In the rows, 128 means zero.
The same turns and mirrors carry the whole set onto itself, and each row onto the other rows of its family. Which rows share a family with each named row? Give them in list order.
These 18 rows form 3 families of 6 rows each.
Q502: [133 120 122 116 171 120 114 127 119 160 128 120 141 156 155  88 117 133
 122 116]
Q647: [122 166 159 126 135 142 105 143 120 136 139 101 131 132 143 141 136 129
 159 109]
Q319: [ 93 126 128 135 139 127 113 110 130 153 161 115 119 143 157 110 113 111
 126 119]
Q789: [136 123 151 128 165  95 108 163 128 139 155 126 161 107 174 115 114 145
 130 132]
Q956: [137 129 140 144 178 111  99 111 111 145 135 103 137 143 144 118 103 122
 154 128]
Q718: [108 106 150 104 133 104 141 139 151 148 153 120 126 125 158 114 123 125
 133 155]
Q908: [120 141 161 103 168  99 118 165 127 142 160 115 123 107 160 141 116 149
 117 134]
Q466: [116 130 159 123 149 142  82 148 127 143 133 101 149 106 133 136 147 143
 145 130]
Q541: [125 114 133 135 171 120 103 115 131 179 151 129 127 140 141 124 100 137
 125 126]
Q646: [116 131 164  99 140 109 138 149 118 134 175  99 141 128 166 107 113 138
 113 153]
Q132: [126 139 170 118 135 137 103 162 114 113 144 106 126 137 136 131 132 155
 119 109]
Q869: [ 95 130 115 132 166 136 116 126 116 130 150 127 122 137 134 123 142 124
 122 122]
Q583: [151 144 167 119 141 145 117 131 112 153 140  99 158 150 135 119 119 146
 156 135]
Q558: [126 134 175  95 135 124 112 118 134 145 129  91 160 153 147 114 146 132
 138 128]
Q591: [112 102 144 101 158  97 106 141 144 141 166 118 120 110 156 124 115 157
 143 128]
Q737: [129 151 174 108 140 122 116 158 119 128 124 106 147 153 125 109 110 143
 124 145]
Q374: [130 122 142 158 149 131 123 112 113 136 142 106 122 141 159 131 133 103
 137 121]
Q620: [107 137 160 118 149  94 140 131 131 114 173 123 154 136 165 128 138 125
 125 138]

Same family as Q956: Q718, Q132, Q591, Q737, Q374
Same family as Q620: Q502, Q789, Q466, Q869, Q558
Same family as Q583: Q647, Q319, Q908, Q541, Q646

The same turns and mirrors carry the whole set onto itself, and each row onto the other rows of its family. Which rows share a family with each named row? Give them in list order.
These 27 rows form 9 families of 3 rows each.
Q493: [ 87 125 115 126 101  94  98 138 114 135]
Q169: [ 94 131 125 141 115 108 113 143  86 115]
Q896: [ 94 111 139 146  89 112 134 117 104 140]
Q887: [ 92 122  88 148 134 102 139 131 124 128]
Q523: [ 95 130 108 136 122 118 137 116 113 166]
Q124: [120 126  96 159 144 105 112 118 111 135]
Q309: [137 119 109 146 126 112 129 120 109 113]
Q399: [ 80 132 126 145 138  95 135 117 123  97]
Q987: [ 89 134 119 140  87 101 116 132 123 144]
Q400: [ 83 139 140 166 113  96 141 115 122 137]
Q607: [121 113 146 126 118  95 121  94 118 147]
Q509: [121 135 126 158 116  75 119 112  89 142]
Q753: [106 130 115 147 113 124  96 135 110 134]
Q510: [ 89 130 101 115 146  89 123 106 104 134]
Q288: [108 130 121 105 104 105 109 103 119 141]
Q994: [ 95 121 138 142 135  98 142  96 108 101]
Q797: [ 85 126 146 156 121 112 150 108 105 123]
Q48: [103 127 155 144 106  99 135  92 112 117]
Q542: [112 111  92 142 123 114 126 131 131 138]
Q278: [107 124 100 142 129  65 113 112 115 147]
Q396: [110 137 117 144 124  82  86 114 100 133]
Q167: [ 90 102 111 149 139 103 151 114  99 121]
Q549: [108 108 130 125 112  76 121  92 103 111]
Q163: [109 130 105 129 117  64 113 104 125 123]
Q406: [ 80 118 143 140 130 108 131 124  99 156]
Q49: [112 132 139 143 109  92 129  97 139 110]
Q321: [ 99 106 126 117 152 108 128 112 111 116]

Same family as Q400: Q399, Q49
Same family as Q124: Q753, Q396
Same family as Q887: Q987, Q163
Same family as Q542: Q493, Q278
Same family as Q167: Q896, Q549

The same turns and mirrors carry the whole set onto itself, and each row onto the other rows of its family. Which rows share a family with each named row? Give them in list order.
These 16 rows form 4 families of 4 rows each.
Q706: [120 140 109 115 144 148 139 133 133  89 140 118 126 120 125 126 133 115
 112 112 141 138]
Q313: [143 153 124 113 121 134 141 139 107 129 111 118 116 148 129 132 138 143
 117 102  98 117]
Q162: [111 117 142 146 142  99 128 118 145 151 137 129 119 123 126 118 123 119
 147 148 152 140]
Q144: [129 142  99 111 147 148 138 135 133  98 137 120 127 124 133 128 141 119
 116 111 137 150]
Q898: [130 139 101 114 147 150 134 137 123  94 137 116 124 132 127 130 138 118
 116 110 139 142]
Q365: [112 118 140 144 142  95 121 126 148 145 145 127 126 121 122 115 122 124
 143 148 152 140]
Q462: [151 148 124 110 121 139 144 137 107 129 111 118 122 143 132 135 139 138
 118  98 100 122]
Q476: [129 107 141 147 110 129 123 116 121 154 120 142 120 120 122 136 134 153
 147 160 113 116]
Q962: [149 148 116 107 121 136 138 138 104 125 116 123 123 145 125 134 137 138
 116  95 108 115]
Q744: [131 105 145 148 118 127 117 117 120 158 121 139 123 122 120 128 136 155
 149 156 115 112]
Q207: [133 109 139 149 116 125 121 113 128 162 117 142 121 116 125 128 135 151
 151 156 125 114]
Q864: [130 137 102 109 151 149 128 132 132  96 132 118 130 123 131 123 140 119
 114 115 141 147]
Q768: [113 116 139 142 148  98 131 130 149 145 137 132 122 127 128 118 122 114
 132 153 153 139]
Q63: [116 121 144 142 141  94 120 123 148 147 143 128 130 121 128 118 120 114
 143 142 152 141]
Q219: [147 148 124 110 116 133 142 132 101 125 113 115 126 131 123 131 139 136
 117 102 101 108]
Q113: [137 109 137 148 123 126 125 119 117 163 111 144 130 121 126 130 135 150
 141 161 117 111]

Same family as Q462: Q144, Q365, Q744
Same family as Q207: Q162, Q898, Q962
Same family as Q768: Q706, Q219, Q113

The same turns and mirrors carry the whole set onto itself, and each row onto the other rows of its family. Which rows share a family with each named row? Give them in list order.
These 40 rows form 5 families of 8 rows each.
Q928: [122 172 148 144 107 124 136 115 117 118 151 134 107 129 118 139 130 150
 145]
Q419: [114 174 143 149 128 121 122 116 120 121 132 125 129 130 122 105 143 126
 150]
Q280: [151 140 149 174 150 144 150 139 148 121 150 154  91 152 101 113 119 102
 109]
Q654: [117 163 148 130  93 111 141 116 111 115 146 137 110 144  91 122 131 140
 128]
Q641: [156 145 135 151 142 131 150 155 124 120 132 123  77 151  78 101 125 105
 122]
Q674: [127 168 162 132 107 123 154 120 140 131 124 143 120 127 117 141 122 136
 149]
Q875: [156 138 144 169 143 129 142 140 132 112 160 148  77 128  94 125 116 108
 120]
Q847: [148 143 152 155 160 130 152 151 150 114 137 140  89 148  94  99 125 105
 106]
Q117: [155 141 144 156 117 130 143 132 133 109 150 164  97 147  86 126 117  90
 116]
Q627: [132 172 141 146  99 145 151 120 121 144 124 134 121 156 116 140 131 134
 145]
Q926: [144 133 150 152 162 124 154 156 136 116 145 128  99 162 108 106 125 123
  95]
Q515: [155 124 139 178 153 123 145 148 117 119 156 142 104 136 117 132 112 113
 104]
Q214: [149 132 143 159 163 139 154 136 141 117 134 132  86 130  84 106 126  99
 130]
Q820: [148 126 143 136 137 105 150 155 113 107 141 131 120 158 104 118 121 113
  90]
Q958: [123 169 136 149 129 112 127 124 103 110 133 126 129 118 130 127 138 140
 134]
Q882: [152 135 159 138 145 116 160 154 147 115 141 136  79 135  88 119 114 113
 117]
Q394: [114 170 141 132 132 132 146 121 114 106 139 109 116 136 114 121 149 146
 145]
Q199: [147 131 147 172 152 139 154 146 134 123 160 141 100 164 115 120 118 121
  96]
Q425: [128 167 149 138 129 111 145 129 127 124 107 135 143 117 129 127 130 125
 139]
Q853: [109 171 153 136 116 122 131 118 123 126 144 119 117 144 118 113 138 144
 148]
Q553: [151 137 148 129 130 111 152 150 138 105 128 145 104 145  81 109 123  93
 109]
Q496: [152 123 139 180 154 150 158 131 135 132 148 142  99 143 102 128 114 104
 125]
Q590: [128 155 139 151 114 110 143 117 113 125 112 151 154 129 113 120 125 110
 124]
Q663: [119 162 152 135 119 142 160 115 127 128 141 121 125 151 122 143 133 148
 147]
Q302: [128 165 148 150 128 146 157 113 135 129 119 136 142 134 127 138 130 122
 153]
Q33: [119 167 150 151 124 127 135 117 132 137 121 135 144 134 131 116 132 120
 150]
Q540: [123 153 155 131  95 112 159 119 127 135 124 149 136 148 105 132 117 130
 127]
Q865: [138 177 137 147 114 138 146 124 127 136  98 135 132 138 115 123 137 113
 147]
Q929: [132 180 128 139 125 125 136 132 106 120 107 115 127 137 112 112 151 127
 138]
Q126: [151 127 137 162 123 125 142 139 109 113 163 149 114 160 108 135 116 109
  97]
Q791: [158 127 134 172 139 139 160 152 116 142 138 131 109 167 108 126 110 110
 111]
Q566: [161 140 128 179 142 145 146 145 121 130 135 140  93 147  92 114 119  92
 123]
Q709: [144 113 143 161 157 137 165 142 123 133 153 121 103 159 110 130 116 130
 110]
Q152: [123 164 131 149 113 109 126 115  98 106 134 141 128 125 100 109 139 121
 126]
Q71: [124 173 136 148 142 137 141 117 123 111 117 124 133 119 118 117 147 120
 151]
Q260: [141 123 145 141 165 126 162 149 130 118 140 111  91 147  91 108 127 124
 115]
Q783: [114 163 159 138 112 127 144 117 136 142 134 129 134 149 128 123 128 139
 149]
Q492: [127 174 133 140 108 133 140 128 102 128 132 113 115 155 115 128 145 150
 134]
Q367: [153 121 152 147 154 110 163 162 132 125 136 130 108 143 113 126 109 121
 102]
Q154: [152 131 142 145 140 125 165 163 120 134 135 115  93 170  93 114 117 123
 110]

Same family as Q260: Q214, Q394, Q496, Q663, Q302, Q709, Q71
Same family as Q820: Q654, Q117, Q553, Q590, Q540, Q126, Q152
Same family as Q875: Q928, Q674, Q515, Q958, Q882, Q425, Q367

The same turns and mirrors carry the whole set onto itself, and each row onto the other rows of its family. Which rows share a family with each named row? Give them in list order.
These 18 rows form 3 families of 6 rows each.
Q743: [156  95 128  91  96 166 134 115 151]
Q681: [120 111 163 114 110 181 171 103 127]
Q885: [119  98 172 111 102 169 140 110 128]
Q440: [150 114 143  83 119 149 121 129 128]
Q305: [130 112 146  98 131 168 191 102 136]
Q225: [138  90 146  82 108 142 125 122 140]
Q122: [155  97 123  77 112 149 148 121 153]
Q707: [138 115 137 104 111 185 184 102 138]
Q855: [116  94 170  95 117 148 134 112 125]
Q327: [163 121 128  85 120 152 149 136 143]
Q439: [145 122 157 112 144 166 177 109 136]
Q640: [151 107 122  85 123 161 182 110 151]
Q67: [137  90 155 100  95 162 122 116 140]
Q598: [134 111 165  96 130 155 122 113 117]
Q250: [112 105 171 103 128 161 167 101 123]
Q532: [156 107 120  92 104 178 166 109 150]
Q683: [132 116 172 110 143 163 150 103 121]
Q451: [160 124 135 100 133 161 177 126 146]

Same family as Q122: Q305, Q225, Q855, Q640, Q250
Same family as Q707: Q743, Q681, Q885, Q67, Q532

The same turns and mirrors carry the whole set onto itself, and each row onto the other rows of its family. Which rows share a family with each named row? Give them in list order.
These 32 rows form 4 families of 8 rows each.
Q479: [ 90 120 163 122 125 130 134 134 123 144 154 115 141 157 116  69  78 123
 106 100 104 139 190 116 121 145 135 119 122  92]
Q333: [112 102 161 142 152 155 113 131 123 168 149 141 162 144 100 112  81 126
 131 123  95 142 169 102 137 140 118 130 151 147]
Q269: [ 93 116 149 119 151 145 148 178 120 150 111 108 127 168  90 104  86 132
  99  88  96 118 166 115 149 123 107 133 124 119]
Q677: [129  99 134 122 141 167 132 163 111 128 108 127 131 153  93 107 106 102
 105 151  72 154 158 106 149 103 117 102 143 121]
Q256: [124 108 156 138 146 147 117 124 131 167 140 147 158 150 102 111  75 129
 118 113 102 147 173 106 142 134 122 125 144 152]
Q173: [121 111 145 148 127 170 132 138 130 135 112 125 122 140  97 118 108 128
  92 149 100 119 155 124 114 125 137 149 114 117]
Q78: [ 80 120 162 113 141 147 142 170 128 149 119  99 141 167  86  89  80 132
  92  86  91 129 168 107 150 116 109 133 133 109]
Q733: [ 93 124 171 122 136 128 123 145 134 145 165 106 136 169 117  75  81 126
 115 103 110 120 174 124 112 142 135 127 126  96]
Q489: [124 102 141 116 147 164 131 155 113 121 125 122 116 149 101  99 111 101
  89 160  89 151 154 108 148 107 123  94 149 117]
Q253: [145 105 157 118 125 164 111 140 139 142 159 117 156 157 103  97  91  80
 117 149  99 143 171 120 118 139 111 101 166 111]
Q194: [104 115 160 105 107 162 146 163 116 134 123 104 126 169  79 105  98  86
  98 137 101 115 139 136 129 147  99 128 120  89]
Q538: [130 112 135 118 151 164 145 158 107 124 116 134 131 155  99 110 101  98
  89 155  80 142 162 102 140 104 121  99 144 130]
Q931: [117 114 156 139 124 172 131 141 128 140 117 118 122 152  96 121 110 123
  83 144 119 114 153 124 105 117 139 139 121 116]
Q494: [100 119 170 118 128 128 131 134 127 141 161 103 125 160 108  77  89 123
 114  91 108 131 181 124 116 147 133 117 120  93]
Q3: [106 122 159 106 104 159 126 171 125 141 116 107 128 173  82 106  93  85
  94 135  87 116 143 137 132 140 105 136 112  94]
Q953: [142 106 156 112 149 164 113 139 151 132 155 131 162 162 102 101  93  86
 117 141  88 140 183 125 122 129 112 106 156 107]
Q497: [121 110 152 135 124 162 128 150 131 141 121 114 128 151 107 126 110 129
  81 158 101 118 162 122 105 124 142 140 129 110]
Q26: [ 98 109 171 120 119 120 125 145  96 150 133 142 131 163  97  72  72 101
 125 121  93 152 150 109 153 144 109  98 127 119]
Q755: [107 118 175 120 107 164 135 171 125 143 118  99 134 180  79 101  89  85
  96 124 101 112 144 125 127 136 102 144 114  98]
Q832: [111 106 141 133 130 177 129 136 137 137 130 118 137 147 105 129 107 127
  83 148 103 115 160 124 112 117 147 139 123 108]
Q732: [ 97 107 171 129 119 122 124 139  89 155 155 138 139 173 102  78  84  98
 116 132  98 154 151 113 150 150 113 109 116 128]
Q576: [103 114 168 119 113 168 128 162 132 140 123 104 141 179  86 110  97  86
  91 128 100 105 135 134 132 147 100 134 119  96]
Q562: [119  94 152 133 143 145 113 141 128 179 134 145 156 139  86 106  74 124
 122 123  98 148 170 113 144 141 106 131 151 147]
Q997: [ 90 117 150 102 151 149 147 170 120 147 117  93 133 164  81  83  88 125
  98  86  88 122 157 112 144 125 109 130 139 118]
Q143: [ 78 115 152 110 146 151 145 163 137 151 118 104 122 172  88 104  81 132
  92  85  89 124 165 117 149 124 112 130 134 119]
Q513: [101 108 161 136 122 126 124 144  98 156 144 136 126 166 104  78  82  94
 131 118 102 152 153 103 156 141 101  97 115 124]
Q631: [ 98 110 157 131 134 121 130 139 127 136 152 119 136 166 117  72  82 130
 106  95 106 123 185 115 112 136 134 117 118  93]
Q574: [123 105 149 133 156 157 106 139 121 173 140 138 160 146 104 114  82 124
 125 128  98 157 170 115 140 148 109 128 145 143]
Q136: [101 106 159 132 122 122 131 141  97 157 142 140 140 162 111  86  79  97
 118 129 101 165 159 110 151 155 102 102 118 123]
Q904: [138 107 155 108 131 157 110 141 135 136 149 135 168 149  98  98  95  79
 123 147  98 131 171 115 121 133 111 101 166 102]
Q946: [121 108 142 116 151 169 132 154 110 109 113 132 121 154  93 112 107  99
  95 148  90 146 152 111 135 101 126  98 145 122]
Q467: [134 105 146 107 144 168 101 143 141 131 144 131 151 157 105 103  94  84
 125 145  95 142 168 123 118 131 111 108 166 102]

Same family as Q467: Q479, Q78, Q931, Q755, Q574, Q136, Q946
Same family as Q732: Q173, Q489, Q953, Q576, Q562, Q997, Q631
Same family as Q733: Q269, Q677, Q256, Q253, Q194, Q26, Q832

